Named moves come first, each a turn or a mirror and shown by rows before and after it. Which of them, in which order, take the first row of each pair that follows to the second? Write the first one first, as in the answered first pair.
move q_212:
[-10  -8 -22  -7  -7  21  -3  -4   7 -12] -> [ -3   0 -19 -16 -16  21  -4  -4  10  -8]
[  6 -18   1  17  20  -7  -3   2   0 -29] -> [ 26  12  20 -13  -7  -4  -6   3   4 -20]
[  7  -4 -25  -8   8  25   8 -16 -21 -23] -> [ 16   8 -16 -18  -3  25   5 -16 -19 -21]
[  1  -8  12  17   1 -19  10  12   7  -3] -> [  9   2  19   4  -9 -16   8  13   8  -1]
move q_172:
[-5 -4  0 12  4 -3  1  6 15 27] -> [-4  2 11 -2 -5  1 -5 10 20 24]
[  3  12  20   3 -27  -2  13   3  18  31] -> [ -1   1   4  21 -16  -4  22  -1  14  39]
[-1  4  9 -8 -8  3 -8  2  5 -6] -> [14  5  2  6 -4 -4  3 -2 -4  0]
[-15  -6  -6  -5   2  21  -6  10  14  16] -> [ 14  14  10 -13 -15  13  -3   8   9  11]
move q_353:
[ -1 -11   8  -4  -4 -14   3   2   6  19] -> [ -7 -15  16 -11  -3  -8  -8   4   8  -1]
[  8   6   2  -8  -4   8  -7 -10   4  -2] -> [  9   7  -1  -6  -4   9  -3 -10   4   5]
[ 11   3  10  11   1 -16   7  -8 -17 -29] -> [ 13   3   1  21   0 -22  21  -9 -16  10]
move q_19:
[-28 -27 -13  -1  10  -9 -13  -7  -6  -9] -> [-25 -15  -5 -21   0  -2 -22  -8  -7 -18]
[  2   3  20  -9  -3  -7   2   7   6 -15] -> [ 11   4  13   2   3 -11   8   5  -2 -17]
[ 12  -5   0  -1 -11  -6   4   5  -3  -6] -> [  7 -12  -5   5  -6  -7   7   4   0  -1]
Now pairs of rows:
Each pair is 2 to 4 moves apart.
[ -5  -2 -16  10   2   7  15  -2  -2  24] -> [-12 -14 -13  22  11   3  11  -1  -4   5] => q_172, q_172, q_212
[ 11  -1  18  10   0 -14   3   4  10 -14] -> [-18 -16   3   5   5  -2  -2   7  16   3] => q_172, q_212, q_172, q_172
[  4  26  14 -12 -22   3 -12   3   3 -17] -> [-12 -10 -10  37   8 -10   5   5   3  -1] => q_19, q_212, q_19
[-36 -29   3   7   8   7 -14   5  15 -19] -> [-16  -5  25 -16 -13   5 -19   6  18 -29] => q_172, q_172, q_172, q_172
[ 25  12  -8   6  -4  -6  14  -8 -13   9] -> [ -9  -5 -13  -2  -1   3   7  -2   9  31] => q_19, q_212, q_172
[ -4 -19 -13  12  13  -3   1   3  -2   7] -> [ -2 -11 -16   6   9   2   6   0  -5  18] => q_212, q_19, q_172
[-18  -1   8  -8  -8   7  -7   7  25  30] -> [-21 -25   1  26  16  -6  -3   7  14   8] => q_212, q_172, q_212
[ 11  21   2 -14 -13  11   4   5   5   9] -> [  6  -5  -6  21  14  -2   7   6  -3 -15] => q_212, q_172, q_172, q_212
[ -1  16   7 -15  -7  11  -9 -19   0  -1] -> [ -9   3   4   0   7   7 -12 -17  -4 -22] => q_212, q_172, q_212, q_19
